(in the rows, 128 means zero)
Each named move below is a turn or a mirror, shown by a few rows before and after it. Which moves, in which order, take the first row of each later pair to the second? The first pair is answered.
q12:
[128 131 136 140 139 128 113 127 132 126 105 130 129 142 104 118 110 164
 114 106 108 160 146 110 113 137 146 146 118 144 125 132 139 127 117 169
 120 173 117 127 137 145 151 137 124 147 102 129 137 139 160 133 150 128
 114 148  85 142 124 139 139 106 139 126 121 134 132 113 141 130 138 141
 108 138 130 112 144 132 135 166 132 130 122 133 125  91 101] -> [137 132 146 145 128 116 107 123 155 129 118 124 139 142 107 105 111 156
 116 113  97 149 147 107 101 117 143 147 120 153 119 132 149 121 118 159
 129 169 113 129 149 128 143 136 115 149 110 123 148 130 146 141 145 128
 104 135  95 135 144 131 134 118 138 135 127 119 139 104 120 130 129 137
 112 134 125  98 149 135 143 174 131 135 120 128 132  88 105]
[112 130 111 121 109 132 138 124 108 138 134 118 149 178  87 137  94 129
 122 173 163  93 102 146 127 108 156 126 100 124  92 115 168 134 134  86
 112 106 135 121 115 137 109 110 133 157 145 115 144  95 103 159  93  83
 145 146 146  71 148 131 117 154 119 116 145 161 111 130  96  92 136 138
 102 146 124 135 123 121 136  92 111 154 137  70 100 126 151] -> [106 131 102 120 115 141 147 127  92 131 125 119 134 182  86 150  91 137
 118 165 169 107 102 144 138 123 157 122  94 117  97 114 161 139 131  93
 108 109 138 123 104 154 120 112 137 154 139 118 131 101 114 149  95  83
 152 160 137  77 131 138 120 149 120 111 139 178 105 137 116  90 145 144
  99 151 129 147 119 117 130  85 113 146 140  77  94 128 144]
[134 131 124 129 111 104  96 132 144 121 133 123 156 116 142 100 133  90
 121 167 111 107 123 104 138  98  99 118 134 134 116 122 135  91 133 115
 114 126 108 100 147 105 126 124 117 120 139 101 148 132 126 137 129 133
 113 122 136 119 175 136 113 130 114  98 135 114 130 106 110 135 110 118
 124 115 126 125 103 126 144 132 125 135 155 108 132 124 124] -> [120 130  95 124 138 124 117 140  94 108 111 129 126 123 138 138 129 111
 114 146 134 139 121 106 161 133 106 108 125 114 135 123 114 101 129 134
 106 137 114 100 116 145 150 133 131 118 121 113 116 157 150 114 139 129
 129 156 119 136 132 145 126 113 117  76 122 153 111 125 155 136 132 136
 120 129 142 156 100 119 128 113 130 126 160 126 116 129 108]
[115 134 110  95 125 124 162 117 108 159 118 129  81 123 120 155 118  99
 121 134 143 131 116 125 150 166 135  98 137 121 146 121 132 135 156 130
  92 121 139 139 118 153 155 127 126 125 133 151 113 125 139 119 132 104
 123 188 137 132 107 140 172 140 135 156 117 124 110 150 147 109 139 136
  93 163 130 135 123 107 153 108 135 129 133 114  82 132 117] -> [135 137 135 103 101 104 142 113 155 170 140 126 107 113 121 118 124  76
 127 156 124 100 121 122 128 131 131 108 145 144 129 121 149 124 160 111
 104 112 133 137 145 117 136 120 112 124 150 141 145 102 113 143 121 106
 106 160 158 116 147 126 158 159 136 174 128  91 130 139 105 109 118 120
  98 149 113 103 127 114 167 127 126 138 127  97  95 124 132]
q273:
[106 120 142 115 128 139 160 110 128 108 127 108 136  96 136 166 119 153
 122 108 145 114 101 112 124 110 109 138 121  87 131 147 114 109 118 128
 132 126 126 108 111 190  96 166 135 117 124 125 127 127 108 112 157 163
 132 137 122 140  71 114 130 107 118 130 148 151 117 113 145 164 137 144
 126 161 153 132 110 125 140 127 142 119 170 131 152 138 145] -> [106 118 141 112 131 134 163 106 125 109 128 101 135  99 135 160 119 144
 121 115 143 113 101 115 126 107 102 140 121  88 127 146 115 110 116 123
 128 124 127 107 109 188  94 169 136 115 123 125 126 124 105 116 146 158
 137 144 123 138  78 109 131 109 113 131 142 146 115 114 148 166 137 143
 127 162 155 133 106 129 136 126 137 123 171 130 149 144 144]
[113 153 167 114 123 154 142 182 150  24 121 153 118 118 111 159 135 109
  93 156 175 154 147 151 104 120  64 131  94 108 198  92 129 163 130  72
 166 113 160 131 153 155 191 152 108 145 109 109  79 145 199 122 146 149
 141  72 152 192 126 113 121  78 154 106 160 163 142  93 166 148 138 196
 150 122 122 135 109 111 119 125 130 136 170 174  88 113 150] -> [115 148 165 104 129 150 153 169 145  22 129 142 115 119 120 153 127  93
  92 163 178 144 140 164 104 118  58 133  96  93 195  94 121 160 129  61
 166 103 164 132 142 147 186 156 104 140 104 113  76 142 198 124 129 144
 148  80 160 187 141 103 118  86 152 107 161 160 132  96 173 149 137 184
 147 125 130 136 100 121 118 117 124 142 176 173  87 124 154]
[135  97 137 126 108  98 162 115 147 148 118 149 141 120 128 160 138 117
 140 169 141 105  88 109  90 149 145  92 138  72 118 117 143 127 144 170
 169 115 135 108  87 125 102 148  64 122 114 146 111  90 187 105  88  83
 149 157  54 136 152 155 137 129 141 137 107 127 126 141  93 114 127 152
 128 152 131 114 127  86 151 134 166 156 121 124  84 117  93] -> [131 100 138 132 107  96 156 119 148 150 114 154 143 120 128 162 142 124
 141 168 139 110  89 104  91 151 150  95 137  80 123 115 151 130 148 174
 166 126 131 110  92 128 103 145  65 123 115 141 114  89 182 103  95  88
 149 154  50 141 150 165 135 127 144 138 106 129 128 139  90 111 127 159
 130 148 127 110 130  84 147 135 168 154 119 125  84 115  88]
q628:
[126 143 107 129 134 114 128 100 103 132 112 120 122 123 128 149 122 146
 119 121 114 138 122 134 146 138 118 113 121 113 117 114 124 125 146 112
 126 127 129 129 112 135 126 136 122 123 128 115 108 137 127 129 124 136
 124 135 120 129 121 133 119 131 129 122 136 131 130 120 129 132 136 133
 115 128 135 129 124 111 118 125 135 136 116 133 112 128 121] -> [130 140 114 129 131 107 133 101 109 139 119 116 122 120 133 136 116 145
 120 124 104 137 122 133 143 135 126 118 120 122 118 109 132 125 144 114
 121 132 126 141 109 134 129 133 120 120 123 117 117 128 118 142 120 134
 133 133 120 124 133 128 119 134 125 124 131 130 127 122 129 132 135 133
 114 129 135 123 125 116 116 128 136 134 106 133 111 127 113]
[136 152 149 138 134 152 156 146 127 147 132 123 137 140 143 127 120 141
 138  92 132 113 128 131 127 111 142 140 116 107 132 118  98 127 134 108
 122 139 116 147 115 111 106 108 127  99 143 106 131 113 113 142 137 142
 111 126 137 140 138 128 129 118 115 140 155 131 128 132 139 101 141 156
 107 164 132  97 129 109 155 119 145 124 103  95 140 118 124] -> [135 153 148 136 133 157 152 152 129 143 128 125 137 140 141 127 122 144
 139  91 132 115 126 129 128 113 144 141 115 105 133 120  99 128 133 110
 129 141 113 146 120 112 105 105 125 101 143 106 132 114 115 138 144 145
 109 126 140 141 133 131 131 117 116 140 161 132 129 130 140 101 144 159
 107 162 127 102 130 109 155 118 148 122 104  98 142 118 125]
[119 143 131  94 136 119 127  87 124 117 131 135 133 118 139 126 103  90
 130 136 134 120  96 139 113 103 114 126 141 128 105 135 131 122 129 124
 117 135 136  97 121 121 110 129 118 119 142 128  94 145 137 124 113 123
 129 139 138 148 148 147 122 134 117 131 139 119 134 133 107 133 120 135
 118 134 126 134 137 103 139 161 103 141 153 121  93 149 124] -> [135 129 142 110 123 109 126  96 133 130 145 136 133 108 143 104 106  92
 134 137 108 121 100 132 113 100 123 139 135 154 110 114 151 124 126 141
 106 144 125 129 128 117 120 117 110 130 126 127 115 132 126 150 109 127
 143 129 141 139 175 132 121 139 118 129 130 106 124 140 109 128 118 138
 123 126 119 120 140 116 135 165 110 126 127 119  97 141 105]
[150 136 109 151 116 124 155 141 122 143 115 110 110 138 166 146 120 120
 123 110 132 144 115 144 122 115 115 141 104 138 103  72 130 126 146 157
 130 110 130 126 117 125 157 131 113 129 160  99 108 136 129 126  87 116
 151 164 121 118 113 121 145 106 146 118 142 112  93 154 147 114 157 127
 130  97 137 124 150 153 122 109 116 109 114 132 122 140 132] -> [150 140 111 155 116 129 152 147 124 142 115 111 110 134 161 146 123 123
 122 107 130 143 116 139 122 116 115 141 102 139 104  74 130 128 146 159
 135 107 133 124 120 129 160 131 114 134 165 101 110 136 132 120  94 122
 150 161 123 120 108 122 148 107 143 117 145 116  91 156 148 110 155 126
 131  96 137 125 153 152 124 103 122 109 116 131 123 137 135]

Each pair is two moves apart.
[110 110 149 117 135 128 146 112 122 113 135 106 111 148 114 163 132 133
 114 150 154 129 141 138 137 113 109 128 161 122 110 131 117 107 136 113
 101  95 144 105 121  97 119 135 130  91 164 128 150 144 129 156 118 126
 154 172  97 120 130 139 135 145 129 121 114 105 141 134 134 124 117 148
 103 151 147 116  84 108 118 106 119 156 117 107 140 132  91] -> [121 102 165 143 116 123 138 139 134 127 141 123 109 136 114 148 143 151
 119 142 128 134 147 125 134 114 128 141 153 158 120 108 139 112 135 136
  94 113 136 135 136  99 134 120 128 106 157 126 174 138 117 178 134 141
 156 148  95 115 138 132 134 139 135 119 108  99 141 136 131 119 115 161
 116 138 129 110  95 111 114 115 132 136  88 106 149 114  69] | q628 q273
[ 95 121 126 170 129 104 119 170 144 166 167 126 109 147 122 139 122 128
 156 152  68 150 121  75 125 141 155 146 111 169 117  88 173  63 157 148
 133 160 130 117  98 182 157 125 141 122 146 106 129 148 117 157 114 128
 131 139 120 173 174 127 145  95  89 147  87 100 100 116 107 106 162 111
 120 115 140 110 101 145 142 126 112 129  90 128 105 108 156] -> [ 76 144 107 162 136 127 113 178 136 147 143 135 111 152 105 181 128 137
 145 140 101 155 115  72 124 146 137 126 115 138 117 116 149  72 161 141
 159 147 136  77 107 194 144 127 152 131 173 103 107 168 136 106 132 135
 105 138 115 182 119 152 148  85  91 149 107 125 118 110 110 105 171 107
 128 118 142 135 102 128 146 108 104 135 125 134 112 107 192] | q628 q628
[113 134  90 136  93 158 100 112 131 115 118 127  99 132 121 153 134 135
 173 124 182 142 113 138 107 134 118 117 149 138 136 136 113 124 135 131
 113  92  99 155 142 138 114 115 126 108 135 130 131 118 141 138 117 146
 121 151 156 119 131 138 110 116 133 197 171 163 132 139 147 122 133  89
 106 132 106 104 150 117 166 110 116  72 123 128 106 164 168] -> [118 123  94 132  94 143 110  98 130 124 133 121  98 133 134 134 127 127
 179 129 170 136 114 146 110 131 124 127 146 144 133 123 122 113 135 132
  97  92  96 167 133 132 114 118 122  95 123 131 134 108 131 163 104 143
 133 156 162 111 164 127 111 121 132 193 160 149 122 138 144 123 130  89
  97 133 107  90 147 124 163 118 115  74 108 127 101 170 152] | q628 q628
[149 142  83 116 144 124 159 142  99  97 132  95 103 125 134 100 101 109
 137 148 126 100 110 137 158 112 120 132 109  88 129 151  40 156 118 104
 114  52 135 150 120 101 134 115  92 104 122 122  99 122 148 155  56  85
 140 178 155 100 131  97 131 140 153 126 141 118 107 128 168 149 137  77
 125 108 151 147 114 159 155  67  84 107 154 155 120 176 144] -> [165 130 100 158 111 139 139 189 115 107 134 116 101 114 126  88 125 128
 136 142  92 110 112 107 149 110 136 153  95 130 152 136  61 175 116 144
 123  73 125 182 150  97 153  88  89 138 117 129 137 112 143 170  82 106
 132 145 151  84 124  89 135 138 161 123 147 120 101 131 173 140 140  83
 156  89 131 145 124 169 144  54 101  68 122 160 142 144 136] | q628 q628
[145 129 120 114 137 146 125 126 137 127 135 137 132 140 122 123 136 107
 118 128 140 133 147 137 115 114 117 111 144 119 134 135 101 138 139 107
 147 126 124 120 161  96 106 119 128 105 139 118 137 134 125  98 114 119
 127 103 152 140 139 142 121 139 130 147 143 116 160 140 115 114 112 120
 143 132 116 105 112 131 140 111 126 141 128 130 141 120 163] -> [137 117 111  99 157 139 150 111 107 128 136 129 118 143 134 125 122 107
 119 124 148 142 146 151 128 130 125 107 139 110 135 125  94 131 138 109
 125 129 125 130 127 114 119 132 131  87 115 119 119 140 130 109  98 107
 150 133 143 145 146 138 126 137 123 134 122 121 138 153 134 119 118 130
 127 144 133 117 105 133 136 112 130 147 124 136 122 133 133] | q12 q628
[132 102 153 159 142 166 112 166 115 150 146 126 136  65 111 130 126 155
 150 164 108 125  84 107 150 121 143 152 118 144  90 105 128 111 128 183
 116 196 138 133 124  85 117 140 121 123 134 169 148  98 136 135 113 106
  93 136 117 113 175 128 150 134 165 129 130 102 198 149 156 128 148 128
 120 100  93 123  79 124 125  78 147 111 118 148  94 150  87] -> [113 118 133 138 161 179 114 151 106 134 128 121 141  75 104 162 124 154
 140 161 145 127  80 111 151 121 127 132 128 106  84 130 101 113 138 165
 129 184 147  91 116  91 105 150 127 116 155 168 122 114 154  94 115 103
  77 146 113 128 141 146 149 123 163 131 142 122 212 141 156 132 150 124
 112 107 100 141  72 106 133  69 139 132 149 149  91 158 118] | q628 q628
[135 112  96 193  93 151 156 167 145 127 131 119 117 134 117 131  95 120
 142 145 136 147 114 112 129 102 150 151 149 123 151 188 142 165 123 136
 146  89 109 112 105 127 154 119 149 144 126 169 167 125 141 129 126 120
  69 144 173 117 186 132 132 127 138 141 154 141 136 176 102 149 100 129
 104 173 151 141 104 159 107 121 125 123 106 132 141 168 111] -> [128 112  92 184 100 150 161 159 141 121 128 116 115 138 120 141  90 118
 141 144 150 148 113 117 134 106 147 148 150 110 144 194 133 160 123 127
 146  81 112  97 101 126 151 124 148 138 130 171 160 130 146 120 122 114
  69 153 175 123 184 134 129 125 135 141 153 144 138 175 102 150  99 128
  98 177 153 146  99 157 109 119 121 133 115 134 136 173 119] | q628 q628
[107 122 119 127 110 126 123 102 105  93 152 111  92 115 148 131 128 112
 123 135 164 136 118 133 154 134 105 124 114 104 138 123 120 104 117 120
 112  92 116 135 112 139 117 139 121 135 132 145 131 123 156 124 133 114
 134 156 138 107 140 115 147 128 134 114 127 134 143 149 137 143 153 121
 113 119 148 148 129 136 112  96 114 134 129 136 136 157 129] -> [115 115 130 151  93 133 115 127 115 102 156 119  93 110 148 115 138 116
 127 133 144 137 119 119 152 129 115 135 104 125 151 112 132 111 114 140
 113 104 110 161 123 140 126 126 116 149 126 148 149 113 150 138 142 122
 131 137 139  93 144 109 149 125 143 115 128 133 135 152 140 136 153 121
 128 110 140 144 132 144 107  91 122 111 113 135 143 143 124] | q628 q628
[113 132 103 135 130 159 132 145 119 126 116 138 121 114 117 153 139 138
 131 126 134 143 157 121 133 123 134 129 122 122 134 135 116 135 138 139
 139 138 126 111 114 147 137 145 130 121 141 124 115 134 132 109 139 118
 127 136 122 141  86 146 141 116 127 123 128 148 125 132 152 119 146 113
 133 119 131 137 117 118 129 101 135 116 140 124 136 111 138] -> [123 140 116 132 119 139 121 124 151 129 132 131 144 112 119 132 139 118
 130 148 133 116 155 120 117  95 126 130 133 127 118 138 124 124 143 112
 148 128 124  97 131 118 109 141 120 114 159 115 131 117 116 118 129 117
 120 118 139 134 115 137 131 126 124 141 141 118 144 116 112 123 130  98
 130 112 123 113 118 120 142 115 124 131 143 112 145 114 153] | q12 q628
[126 124 122 111 119 114 121 134 142 134 130 120 140 121 129 126 122 107
 140 133 134 126 132 148 142 124 120 145 131 116 127 137 128 118 119 114
 134 111 114 127 122 116 116 129 119 128 127 136 129 126 136 126 117 123
 139 114 126 124 129 117 134 131 126 135 129 124 129 121 124 121 123 110
 134 115 128 109 125 126 123 125 110 132 131 131 125 144 142] -> [127 119 116 112 124 109 128 135 127 137 125 120 131 122 131 123 118 112
 140 128 132 132 132 151 148 136 129 144 125 118 134 132 125 123 116 122
 126 115 114 139 113 128 124 130 117 127 119 140 126 132 138 136 119 121
 146 123 123 127 128 115 138 130 129 128 121 127 120 132 138 119 125 114
 131 118 129 116 122 133 117 120 114 128 127 137 118 148 128] | q12 q628
[135 138 161 154  97 122 109 159 124 155 161 165  97 115 170 177 164 160
 133 131  81 158 142 128 117 134 125 134 117 153 157  93 195 133 115 181
 101 145 126 133 191 114 115 143 112  86 111 116 141 128 133 152 143 138
 117 106 116 147 144 162 125 106 145 114 147 135 122 129 159 136 146 167
 125 120 143 134 189 134 123 151 134  80 129 127 139 111 146] -> [107 155 138 110 127 119 127 114 105 134 147 146  95 132 176 206 149 144
 130 133 126 154 134 151 117 138 107 106 130 102 137 122 164 118 120 143
 104 124 140  80 170 116  98 169 119  57 127 107  97 145 149 121 125 123
 111 140 113 167 128 180 123 103 137 116 151 143 137 123 155 146 150 157
  98 144 160 152 179 119 136 154 116 119 170 129 122 137 165] | q628 q628
[119 134 101 126 131 124 136 119 102 113 100 124 119 133 127 149  74 123
 129 119 151 175 124 132 130 145 111 121 124  89 138 127  98 146 147 146
  85 128 105 114  90 130 132 133 136 119 129 127 133 152 111 111 101 119
 141 143 122 128 120 120 144 116 141 110 104 176 118 148 158 137 151 138
 122 142 139 138 121 135 102 118 135 136 154 160 127 120 135] -> [140 124 129 132 106  96 123 110 139 134 132 117 143 122 138 100  72 101
 139 140 120 150 127 131 113 112 108 136 128 122 127 113 126 131 149 133
  83 123  96 131 108  95 116 129 121 113 130 118 170 125  79 155  84 117
 140 118 140 111 177  94 135 138 141 125 100 132 127 134 120 138 129 125
 123 132 128  99 124 142 111 138 127 145 137 142 133 121 132] | q628 q12
